50 stands for zero in the data rows.
Some points:
c(57, 50, 31, 68, 70, 37, 36, 56, 45, 42, 59, 51, 52, 48, 62, 51, 41, 61, 78,
  46, 62, 60, 54, 34, 62, 26, 82, 39, 56, 34, 58, 51)
c(54, 34, 48, 51, 29, 50, 52, 53, 42, 53, 22, 32, 72, 53, 43, 35, 51, 55, 63,
  73, 49, 57, 37, 60, 38, 74, 50, 37, 37, 53, 75, 51)
c(43, 54, 38, 32, 49, 52, 38, 30, 64, 51, 44, 63, 59, 45, 54, 83, 46, 38, 49,
  66, 45, 28, 69, 57, 53, 24, 31, 71, 26, 47, 54, 30)
c(70, 49, 57, 46, 50, 83, 57, 52, 63, 54, 46, 23, 62, 44, 39, 87, 66, 47, 80,
  55, 46, 45, 57, 53, 45, 55, 57, 28, 56, 68, 39, 96)
c(52, 61, 60, 42, 48, 42, 58, 57, 21, 43, 49, 68, 37, 55, 76, 54, 45, 54, 65,
  48, 72, 57, 53, 51, 34, 57, 38, 44, 75, 44, 61, 44)
c(60, 61, 63, 65, 54, 51, 54, 44, 44, 41, 74, 36, 41, 44, 38, 38, 48, 43, 52,
  45, 97, 44, 60, 64, 45, 35, 30, 39, 35, 39, 46, 45)
c(78, 76, 68, 49, 54, 43, 40, 52, 45, 83, 73, 52, 67, 46, 66, 57, 32, 65, 40,
  48, 29, 65, 22, 53, 60, 59, 30, 53, 43, 51, 23, 47)
c(52, 52, 54, 33, 65, 58, 49, 52, 47, 44, 63, 60, 29, 50, 78, 54, 46, 52, 73,
  48, 86, 63, 56, 64, 52, 80, 64, 47, 59, 74, 59, 45)
c(86, 46, 36, 45, 41, 82, 54, 44, 38, 58, 43, 51, 56, 23, 51, 48, 59, 49, 50,
  60, 48, 25, 56, 40, 48, 90, 69, 97, 50, 20, 36, 67)
c(35, 37, 51, 34, 49, 67, 48, 44, 48, 66, 32, 35, 42, 32, 64, 41, 76, 57, 42,
  41, 44, 40, 46, 53, 52, 26, 43, 49, 51, 65, 46, 27)
c(40, 45, 50, 26, 39, 79, 76, 64, 84, 46, 62, 55, 88, 81, 59, 65, 58, 35, 48,
  60, 46, 60, 56, 29, 53, 33, 40, 60, 43, 22, 54, 40)
c(49, 70, 57, 55, 77, 37, 76, 25, 66, 45, 42, 37, 48, 71, 18, 90, 31, 69, 12,
  29, 63, 47, 31, 27, 37, 59, 71, 68, 61, 59, 61, 32)
c(41, 40, 45, 49, 35, 72, 40, 29, 45, 31, 51, 42, 38, 58, 42, 41, 26, 45, 49,
  38, 39, 56, 33, 65, 50, 37, 53, 36, 62, 37, 29, 41)
c(43, 43, 55, 51, 48, 47, 68, 47, 44, 51, 33, 56, 74, 48, 45, 35, 54, 39, 75,
  28, 41, 52, 45, 66, 35, 66, 53, 42, 25, 57, 51, 41)
c(50, 49, 65, 47, 61, 53, 45, 24, 52, 51, 34, 55, 59, 43, 53, 41, 63, 28, 37,
  66, 52, 99, 61, 44, 46, 65, 46, 40, 62, 59, 22, 60)
c(45, 52, 37, 27, 45, 68, 59, 53, 60, 63, 49, 41, 51, 87, 41, 55, 48, 43, 54,
  76, 55, 54, 64, 45, 80, 41, 63, 66, 29, 44, 52, 23)
c(47, 26, 49, 86, 59, 49, 49, 60, 47, 21, 42, 50, 45, 69, 51, 73, 82, 39, 45,
  56, 55, 42, 27, 61, 73, 50, 46, 81, 60, 66, 33, 39)
c(52, 46, 50, 84, 66, 56, 35, 39, 33, 56, 64, 56, 43, 32, 51, 60, 46, 52, 57,
  40, 60, 54, 47, 60, 50, 39, 62, 36, 64, 31, 79, 40)
c(43, 67, 47, 64, 70, 36, 44, 34, 61, 48, 54, 36, 48, 65, 70, 37, 53, 54, 71,
  50, 47, 40, 41, 29, 38, 34, 61, 63, 66, 52, 61, 64)
c(56, 62, 79, 32, 60, 43, 59, 54, 53, 17, 60, 64, 32, 40, 64, 58, 48, 42, 61,
  47, 49, 54, 43, 64, 39, 74, 47, 48, 39, 48, 74, 49)
c(45, 61, 46, 60, 74, 51, 49, 55, 55, 40, 52, 46, 63, 47, 55, 41, 45, 78, 34,
  52, 52, 55, 49, 67, 39, 40, 49, 52, 70, 32, 73, 50)
c(43, 48, 43, 48, 51, 54, 43, 63, 37, 52, 39, 54, 62, 40, 32, 89, 48, 43, 67,
  47, 40, 37, 78, 34, 46, 78, 55, 38, 49, 41, 46, 59)
c(30, 53, 42, 25, 41, 42, 60, 51, 42, 60, 66, 70, 49, 37, 42, 48, 31, 40, 55,
  47, 42, 34, 20, 67, 58, 58, 54, 36, 60, 64, 48, 55)
c(48, 45, 46, 38, 53, 51, 57, 57, 44, 61, 55, 29, 55, 31, 57, 35, 39, 34, 53,
  14, 29, 54, 63, 50, 58, 54, 51, 45, 59, 63, 47, 29)
c(50, 52, 54, 34, 51, 37, 62, 67, 45, 68, 26, 64, 40, 45, 46, 39, 76, 48, 41,
  44, 50, 52, 54, 53, 38, 31, 67, 41, 41, 40, 31, 30)
c(38, 62, 24, 45, 44, 33, 46, 40, 63, 72, 32, 38, 18, 81, 50, 57, 69, 41, 45,
  48, 42, 43, 60, 59, 69, 63, 37, 48, 41, 36, 44, 58)
c(64, 41, 75, 55, 49, 64, 32, 64, 52, 65, 35, 43, 49, 50, 32, 54, 67, 47, 51,
  69, 47, 39, 59, 31, 40, 60, 59, 22, 43, 57, 74, 55)
c(46, 28, 36, 49, 41, 46, 48, 58, 77, 69, 34, 42, 28, 52, 61, 53, 70, 58, 42,
  37, 54, 46, 37, 54, 57, 46, 32, 52, 55, 42, 43, 53)
c(36, 64, 49, 53, 67, 41, 48, 36, 71, 43, 67, 50, 43, 67, 40, 20, 46, 66, 73,
  49, 53, 26, 61, 37, 30, 45, 52, 73, 57, 58, 60, 61)
c(55, 61, 50, 50, 47, 54, 60, 48, 41, 17, 37, 33, 32, 52, 55, 32, 28, 39, 33,
  48, 54, 41, 39, 44, 66, 42, 48, 29, 38, 39, 46, 53)
c(43, 77, 52, 29, 51, 53, 41, 56, 35, 29, 59, 37, 39, 35, 41, 46, 42, 47, 52,
  44, 44, 44, 43, 63, 69, 53, 50, 44, 43, 57, 59, 44)
c(60, 32, 63, 34, 59, 50, 32, 32, 39, 55, 30, 89, 55, 45, 25, 51, 55, 59, 34,
  71, 58, 75, 65, 47, 76, 39, 30, 45, 56, 71, 55, 77)
c(76, 36, 39, 44, 50, 49, 61, 54, 56, 32, 55, 62, 30, 52, 47, 37, 33, 43, 37,
  37, 38, 36, 45, 51, 42, 33, 56, 29, 52, 56, 29, 43)
c(55, 48, 49, 52, 56, 36, 47, 36, 59, 46, 58, 51, 44, 53, 35, 37, 46, 73, 97,
  50, 58, 55, 30, 35, 45, 28, 57, 73, 56, 35, 58, 60)
c(60, 43, 52, 50, 50, 34, 26, 51, 44, 71, 52, 43, 78, 59, 51, 36, 37, 07, 51,
  31, 47, 55, 44, 52, 47, 63, 44, 57, 39, 63, 64, 56)
c(46, 72, 37, 62, 29, 50, 58, 47, 46, 46, 66, 64, 43, 43, 55, 49, 63, 35, 42,
  52, 80, 43, 26, 33, 50, 39, 55, 28, 71, 47, 63, 48)
c(46, 42, 46, 47, 33, 51, 47, 60, 21, 59, 50, 36, 56, 40, 41, 75, 53, 49, 47,
  56, 51, 41, 75, 21, 22, 44, 39, 57, 49, 45, 30, 53)
c(33, 52, 53, 44, 55, 30, 47, 63, 44, 48, 41, 41, 74, 23, 52, 60, 63, 48, 42,
  88, 53, 38, 53, 57, 52, 39, 61, 49, 38, 51, 32, 40)
c(52, 55, 63, 74, 38, 55, 47, 34, 45, 54, 65, 86, 81, 70, 68, 37, 64, 95, 37,
  24, 41, 44, 71, 40, 89, 62, 52, 32, 29, 71, 36, 64)
c(49, 44, 68, 41, 50, 41, 47, 40, 50, 49, 50, 61, 65, 26, 34, 28, 61, 50, 35,
  41, 51, 74, 53, 20, 82, 62, 30, 53, 47, 53, 42, 58)
c(31, 42, 32, 41, 52, 82, 71, 49, 19, 55, 55, 46, 53, 39, 54, 55, 55, 39, 21,
  53, 45, 51, 62, 49, 32, 35, 78, 85, 29, 44, 51, 99)
c(49, 29, 64, 46, 56, 60, 27, 44, 44, 50, 38, 60, 53, 60, 52, 35, 51, 40, 50,
  81, 32, 52, 50, 28, 27, 69, 48, 34, 55, 56, 42, 49)
c(35, 61, 70, 68, 35, 51, 36, 57, 41, 69, 78, 57, 30, 45, 59, 56, 33, 68, 47,
  49, 36, 81, 30, 34, 45, 59, 47, 50, 15, 59, 34, 50)
c(43, 39, 46, 66, 52, 51, 48, 66, 67, 40, 28, 46, 57, 68, 46, 49, 09, 65, 42,
  42, 87, 41, 42, 55, 50, 46, 51, 68, 65, 58, 25, 48)
c(44, 53, 76, 26, 44, 44, 55, 61, 24, 66, 65, 41, 57, 52, 53, 38, 41, 50, 48,
  39, 35, 35, 39, 71, 57, 43, 49, 47, 66, 51, 52, 48)
There is one direction along which these points spread out most. Take the direction at right angles to it along which they spread out most. Go by this last direction. Where along it does each point below lie, from 0 to 99? The average is 50, and the first point in the table lies past the average. One standard deviation of the points above along it is 16.
c(59, 84, 45, 55, 11, 49, 37, 54, 52, 35, 53, 57, 43, 36, 56, 53, 40, 65, 50,
  47, 34, 76, 48, 51, 46, 53, 46, 54, 46, 76, 59, 49) 32
c(69, 43, 57, 31, 33, 35, 41, 56, 46, 24, 68, 42, 30, 47, 65, 49, 44, 58, 57,
  46, 60, 63, 54, 50, 43, 67, 48, 56, 54, 68, 78, 50) 38
c(55, 35, 39, 36, 42, 29, 47, 49, 84, 67, 59, 45, 38, 57, 53, 58, 53, 45, 35,
  72, 40, 49, 68, 73, 54, 39, 68, 47, 46, 41, 45, 48) 64
c(32, 70, 44, 75, 45, 50, 41, 54, 69, 42, 56, 47, 56, 45, 49, 34, 31, 49, 38,
  50, 70, 41, 61, 61, 44, 49, 46, 47, 76, 37, 48, 55) 55
c(53, 49, 52, 60, 37, 41, 37, 59, 58, 32, 44, 45, 43, 77, 36, 60, 91, 47, 42,
  37, 37, 53, 58, 75, 56, 43, 53, 72, 67, 36, 41, 41) 67
c(40, 64, 20, 66, 81, 60, 49, 75, 66, 45, 79, 55, 46, 50, 31, 31, 53, 61, 38,
  53, 54, 47, 43, 48, 38, 60, 37, 50, 58, 48, 54, 40) 56
c(54, 29, 32, 47, 44, 33, 65, 33, 28, 48, 57, 38, 77, 41, 41, 60, 63, 54, 48,
  72, 45, 41, 59, 52, 30, 55, 45, 37, 41, 62, 45, 36) 54
c(50, 42, 57, 94, 41, 47, 99, 53, 56, 73, 42, 51, 20, 59, 43, 58, 42, 39, 55,
  81, 24, 49, 79, 66, 80, 43, 36, 67, 62, 54, 56, 43) 63
c(34, 13, 55, 51, 48, 40, 46, 52, 75, 39, 38, 52, 33, 46, 60, 57, 50, 58, 37,
  29, 43, 36, 45, 52, 56, 48, 45, 49, 46, 28, 40, 51) 58
c(61, 55, 64, 56, 42, 55, 43, 59, 61, 68, 26, 67, 70, 47, 51, 33, 44, 25, 55,
  37, 45, 52, 40, 50, 32, 50, 58, 51, 29, 64, 65, 52) 40
c(61, 57, 18, 64, 83, 44, 56, 47, 39, 43, 44, 51, 49, 53, 59, 45, 44, 69, 67,
  45, 48, 57, 41, 47, 46, 33, 32, 39, 51, 33, 69, 61) 55
